Named turns come first, each shown by rows before and after it. Which turns, in which order, take the first row of each pair that follows to the second? Write the first one first, as in the answered first pair.
turn X:
[ 10  -6  14 -30 -18   9   0 -22 -23   4   3 -14   2 -19  -5   5  17   2
  11  -2  12   2  -5  10 -11 -12  -2] -> [  8   6  10   0 -13  23   3  -2 -16   4  18  13  -3 -27   7 -17  14   1
   1  15  16  -4 -11  20 -10  -7  -1]
[ -7  15 -31   3  -3  -8   4 -10   5   6 -12 -18  -2   5  -9   9 -20   6
  19   8   0 -22  20 -10  -3  -2  13] -> [ -6   8 -27   5 -15 -10  -4  -8   3   6 -23 -17  -7  -5  -6  13 -17   4
  26  12  14 -12  12  -5  -5   4  15]
[  3 -10   0   0 -12  -3 -19  -2  -3   2 -24   2 -10 -14  -7  20  -4 -10
   7  11  23  17 -13  -4   2   5   5] -> [ -4  10 -17  26   6  10  -6  15  10   7   7  25  -6  -9  -1 -11 -10  -6
 -10  16   0  -3  -4   4   6   9   4]
[ 19 -11  -7 -44   4   2   7 -23 -36  -7  23  -8   7   9 -14  18  11   4
   3  -4 -13  -1  19   0 -10 -25  -1] -> [ 22 -17   8 -24 -18  12 -10 -10 -40  -6   8   7 -12 -22   4  17  14  -8
   9  21  30  18  -8  10 -18 -12   7]
turn H:
[ 12  19 -28 -45  40  37  19 -13 -31  10   2  18  39  12  -8 -12   0 -11
 -26 -28 -25 -29  28 -33   7 -19   1] -> [-25   2  13  -5 -19  -3 -10  15  25   4 -85 -17   5 -12  25   5 -25  -3
  11 -25  25   2 -23 -28  -8  26  16]
[ 26   4 -11 -39  20  -1  14   8  16  15  20 -13   1   5 -10  33   4  12
  20 -29  -9   6  17  -4  -9  -2 -16] -> [  9  -4   4  -8   6 -10  -4  36  34  12   4  -2 -18  -6   4  38  -9  10
  25 -11  14  19  -5   3 -13  25   1]
[-10   7   3  32  22 -13  -8  11   5   8  12  27  -9   8  -2 -16 -22   2
   6  -2 -11   5  10   5   3  19  25] -> [  0   9  -5  -9  19 -13   4 -26  -8   5  -2  -7   9  16 -17 -17 -11   8
  14 -33 -31  -8  22  -8   2  -6   4]
turn L:
[ -4  -3  -5  -9  -3   2   0 -12  -2  -2  -6 -15  17   4  -7   2   5  -2
  -2  -5  12   4   0 -10   4 -13 -12] -> [ -4   0 -12  -6   1   4  -4  -8   0  -2  -1 -11  22   6 -10   1   4  -5
  -9  -6  10   5   1 -16   4 -11 -13]
[ -6  -1   0 -24 -13  -4  10 -19  -4  -7  -4 -22  -1  -3   0   1  15  19
  17 -16 -10  -2  11   5   2 -19 -14] -> [ -7   2  -5 -19 -10  -4  12 -17   7  -1 -15 -23   7   0  -2  -8   9  17
  13 -21 -12  -7   8  -3   6 -18 -18]
[-12   5  -5  21   3  -7  -6   9  11   1  -7  25  -9  15   1  -1 -17   9
  -6 -16 -10  -3   9 -19   2  12 -10] -> [ -9   4  -7  17   7  -8  -2  14   5  -1   9  33 -13  18   3   2 -14   9
 -10  -9 -11   0  15 -12   0   6  -5]
[ 12   3  16 -18  -6  -1  -6  23  -2   0  18  -5 -19   0  17   7   6   9
   8   3   0  12   8  11 -17  -4  10] -> [  5   3  18 -13 -16  -5 -12  16  11   1  -9 -22 -13  -2  15   7  -1  11
  12  -8   6  13  -1   6 -18   3   5]
Pairs:
(two turns a pair)
[ -8  18  34   2  17 -29 -15   5  19   6 -33 -19  10   8 -13  37   0   6
 -12 -15 -10 -16  -5   4   9   1  -1] -> [-10  26  27  30  22 -14 -20  16  26  14 -26   3   7   0 -11  19  -3  -1
 -22   1   4 -17 -19   7  14  11   1] => X L
[  2  -5  15  -7 -11  -2   5   4 -16  -6  20   3 -17 -16  23  -6  15  15
   6   0   0   3   7  29 -14  -8 -10] -> [  1   4   7   9  -1   8   5  11  -9  -1  30  16 -13 -16  24 -14  11   9
  -2   8   2   0   5  27  -9  -5  -5] => L H
[  0  15 -14  22 -17  53  46 -10  -9   3  -2  22 -15   6   7 -42  13   1
  17   0  19 -18  -1  23 -14 -22   1] -> [  4  -8  -3 -23 -29  32  37 -33 -21  -2 -32 -12 -13  11 -12  -4  21  -3
  36 -20  29  -3  -2   8 -20 -35  -3] => X X
[  0  18 -13  -6  -8  12  -9  15   4  12   3   5   1   8   2 -17   7  14
   3  -3  -5  -2  28  -6   2  17   0] -> [  3   9  -3 -14 -22  10 -19  11  -3   6 -16  -3  -3  -2   7  -1  10   9
  12  -1  17   8  17  -8  -4  15   3] => X X
[ 18  11 -18 -13   8  36  13 -20 -24   5  27  18  14  -8   1 -25  14 -11
  -9   3  -3 -16   3  -5   1 -32 -16] -> [  0 -10  19  -9 -39  10  -4 -10  -6  -4 -23  -7 -18 -27  29   5   5  -3
  25   4  32   8 -21   9 -14 -12  -6] => L H
[-10  15 -10   9  -5  21   4   1  -3   0   8  11 -15 -12  25 -25   5  14
   6  -7 -24 -21  24   5   7  -8 -19] -> [-17  17  -7  21  -5  18  -2  13   1  -2   5  18 -21 -15  32 -26   1  11
   3   2 -17 -17  18   8   3  -2 -13] => H H
[ 11 -16  -8 -28  11  -7   7   0  -6   0   6  -5   0  20 -26  32  14 -14
  -9   4 -26 -19   4 -28 -14   0   9] -> [  9 -18 -11  -6  16  -6   4  18  -3   0  15  15  -7  19 -21  28  12 -21
 -17  21 -20 -12   1 -20 -12  11  21] => H H
[  9 -15 -12  -7   0   0  -1  -8   5   4   0 -14  11   3 -13  -9  -9  -7
   2  -3   0 -10   9 -11  24   5 -23] -> [ 15 -22  -8 -13  -7  -2 -10  -9  -7   2   0 -11   4  -6 -12   1  -3 -11
   6   6  18   4   3  -3  19   4 -18] => L X
[ 13  -7  -1  -7   4 -14  -5 -14  -2  -2 -20 -17  13  -3   0   4 -14 -15
  -5   7  24  13 -23 -22  -4   5   4] -> [  9   0 -11  13  14  -6  -2  -7   5   5  -5  -2  19   0   1 -13 -15 -17
 -16  14  17   5 -22 -21   1  12   4] => L X
[ -4 -18  -1  -1   2 -20 -12 -18  -2  -1  13   4  -3   9 -19  20  -3   9
  11  -1  -6  19   3 -16   5   5   5] -> [ -8  -3  -6  24   9  -5  -8  -3   4   4  28  21  -7   5 -10  -1  -6   8
   3   8  -8  11   3  -2   6  11   7] => X X
[  0   8   3   1  -5   4 -16  -2  -8   3   8   5 -11 -13  -7   4   2   5
  -9  22 -13 -15   6  14  15 -12  -2] -> [ -9   2  11   0 -14  -8 -22  -2   0   2 -11 -10 -14 -10  -9  12  -3   8
  -1  15  -8 -11   4  11  17  -8  -3] => X H
[  4   6   1  -1  -3 -16  11   7   0   9   4 -17   0   4   2 -23 -16 -10
   6 -20 -10  13  16   0  -5  -8   7] -> [  5   4   8  10  -9 -14   4  14   0   9   0 -10 -11 -10  11 -28 -15 -16
   9  -7   8  18   3   6  -6  -7  10] => X X
[-22  -4  -1 -29 -21   4   2  11  -1  -8   9 -14 -19   2  10  19  10  12
   7   2 -45  -6  12  28  -9  -9  15] -> [-29  -4   2 -10 -30  -3  -8  18  20  -5 -13 -20 -22  -3  15  14   3  13
  10   2 -32  -3  -5  27  -8   5  17] => H L
[-10  11  -5 -18   1 -10 -11 -20 -10   0 -18  17  19   9  -7   3   8 -29
 -19  17  25   8  11 -13 -13  12   3] -> [-12  18 -14 -13  14  -5   1 -16  -2   1  -4  23  22  17  -5 -12   4 -26
 -26  17   8   0  18 -10  -7  13   2] => X X
[ 12  21   6  23  16   4  -9  16  -4   2  45  31   8  -1 -27  -7  -2 -35
 -35  35   4  -6   7  12  -4   9  19] -> [ -8  11  25  34 -17 -20 -23  24  21  -1  -3   8  -5 -11 -11   0 -13 -28
 -12  30  31   9 -18  12  -7  29  24] => H H
[  0  27 -46   5  14  14  16  -2   9  -4   6   6  24   6  -3 -20 -12  12
 -16 -12 -20  -4   9 -13   6  -5 -30] -> [-10   5 -20  25  -4  -4 -13  25  10 -11 -11  23  -5  -5   6  13 -21  -5
  -6  22  31  31 -17  -8   0  21  -2] => X H
[ 24   7 -19 -12  24  15  16 -10 -11  18  39  15  10  20 -21 -16   9   0
 -14  -6 -38 -17  27  -7   6 -16  -2] -> [  0 -18  30 -17 -36 -25  -8   1   3   2 -23 -21 -33  -8  13  23   5   9
  36  -6   5  18  -7  12 -18   1  10] => L H
